Small tables with named rows and columns. After each table, cells are looked up by row and column.

dabeke:
	nemu	mivos	dera
beg	57	54	6
tade	119	118	114
tuporem	76	78	71
piniri	96	99	104
bup	165	151	86
bugo	77	80	76
lur	206	177	26

What is the mivos of beg in dabeke? 54
What is the dera of piniri in dabeke? 104
What is the mivos of bup in dabeke? 151
What is the nemu of tuporem in dabeke? 76
What is the mivos of tuporem in dabeke? 78
What is the nemu of bugo in dabeke? 77
What is the dera of tade in dabeke? 114
What is the nemu of lur in dabeke? 206
What is the mivos of lur in dabeke? 177
What is the nemu of tade in dabeke? 119
What is the dera of bugo in dabeke? 76
What is the dera of bup in dabeke? 86
What is the mivos of piniri in dabeke? 99
What is the nemu of beg in dabeke? 57
What is the mivos of tade in dabeke? 118
What is the dera of lur in dabeke? 26
What is the mivos of bugo in dabeke? 80
What is the dera of tuporem in dabeke? 71
What is the nemu of piniri in dabeke? 96
What is the nemu of bup in dabeke? 165
Which row has the largest mivos? lur

mudof =
,zat,kas,sonuvo,finafal,nanebim,lisige,sut
pamavon,0.5,-0.7,-0.4,-0.1,-0.2,0.6,-0.1
zirosaz,-0.3,-0.3,-0.5,-0.4,-0.2,0.1,0.5
zaf,-0.6,0.0,0.5,-0.7,0.2,0.3,-0.1

sut of zirosaz = 0.5
nanebim of pamavon = -0.2
finafal of zirosaz = -0.4
zat of zaf = -0.6
zat of zirosaz = -0.3
lisige of zirosaz = 0.1
kas of zaf = 0.0
sonuvo of zaf = 0.5
sonuvo of zirosaz = -0.5
finafal of pamavon = -0.1
finafal of zaf = -0.7
lisige of zaf = 0.3
sut of pamavon = -0.1
sut of zaf = -0.1

Table siga
         vap  fir  mabepe  mos  nev  gol  sevara
gak      184  111      42  207   67   54      64
zutegov  137  109     110  137  141   72      32
pumu     105  109     130  110  131  127     111
dus      170  112      13  178  122   63       9
beb      180  109      31  205   26  205      82
zefeg    171  112      92  182   74   36     196
tib      134  110      68  141   80   76      92

zefeg, fir -> 112
pumu, mos -> 110
gak, vap -> 184
gak, mabepe -> 42
gak, nev -> 67
gak, gol -> 54
gak, mos -> 207
beb, sevara -> 82
dus, mos -> 178
beb, nev -> 26
beb, mabepe -> 31
tib, fir -> 110
zefeg, sevara -> 196
pumu, vap -> 105
dus, vap -> 170
zutegov, mabepe -> 110
zefeg, vap -> 171
dus, gol -> 63
zutegov, mos -> 137
tib, gol -> 76
Which row has the largest nev? zutegov

tunu =
|  | res | mozi | tam | gabamo | guzef |
|---|---|---|---|---|---|
| daf | 1633 | 7937 | 4215 | 5676 | 4067 |
| nofebur | 2276 | 5121 | 9574 | 8431 | 8698 |
| tov | 2178 | 7028 | 1973 | 9906 | 8687 |

tam of daf is 4215
res of tov is 2178
mozi of tov is 7028
gabamo of daf is 5676
mozi of nofebur is 5121
guzef of daf is 4067
res of nofebur is 2276
tam of tov is 1973
guzef of tov is 8687
gabamo of tov is 9906
gabamo of nofebur is 8431
res of daf is 1633
tam of nofebur is 9574
mozi of daf is 7937
guzef of nofebur is 8698
Which row has the largest mozi? daf

dito:
,finel,vub,tizo,nal,lonak,bot,mok,bef,papefol,kadaku
tipu,127,131,130,124,132,119,122,115,135,140
tagopel,96,165,96,124,38,120,78,63,166,179
gesumo,136,185,159,73,182,138,122,99,132,172
musib,106,159,114,103,159,168,157,147,85,141
zenuve,95,196,93,98,127,179,139,114,90,173
vez,133,164,147,87,195,157,157,148,86,132
lib,98,142,91,128,37,114,81,67,164,161
zedan,114,201,135,70,193,178,137,112,106,178
suto,109,148,108,116,138,158,141,139,105,126
tuzu,129,161,141,91,188,158,157,150,82,133
tenoro,139,150,161,93,195,116,119,111,140,158
nev,123,133,128,124,94,111,92,83,160,162

What is the vub of lib in dito? 142
What is the nal of tipu in dito? 124
What is the bot of musib in dito? 168
What is the tizo of nev in dito? 128
What is the lonak of zedan in dito? 193
What is the bot of tuzu in dito? 158
What is the bef of vez in dito? 148
What is the vub of tuzu in dito? 161
What is the finel of tuzu in dito? 129
What is the tizo of vez in dito? 147
Row with the largest kadaku: tagopel

ton
|  | bas | giloki | sudusov | loz | vaboko | nulodim | sus | ven |
|---|---|---|---|---|---|---|---|---|
| gir | 136 | 66 | 197 | 17 | 103 | 98 | 57 | 49 |
| revopuv | 133 | 68 | 201 | 10 | 99 | 101 | 60 | 56 |
| tovepup | 139 | 66 | 193 | 21 | 109 | 97 | 55 | 44 |
| gifos | 129 | 70 | 204 | 4 | 91 | 104 | 64 | 65 |

What is the bas of gir in ton?
136
What is the giloki of gifos in ton?
70
What is the sudusov of tovepup in ton?
193
What is the sudusov of revopuv in ton?
201
What is the ven of revopuv in ton?
56
What is the sudusov of gir in ton?
197
What is the nulodim of tovepup in ton?
97
What is the giloki of tovepup in ton?
66
What is the bas of revopuv in ton?
133
What is the vaboko of tovepup in ton?
109
What is the sus of tovepup in ton?
55
What is the bas of gifos in ton?
129
What is the loz of tovepup in ton?
21

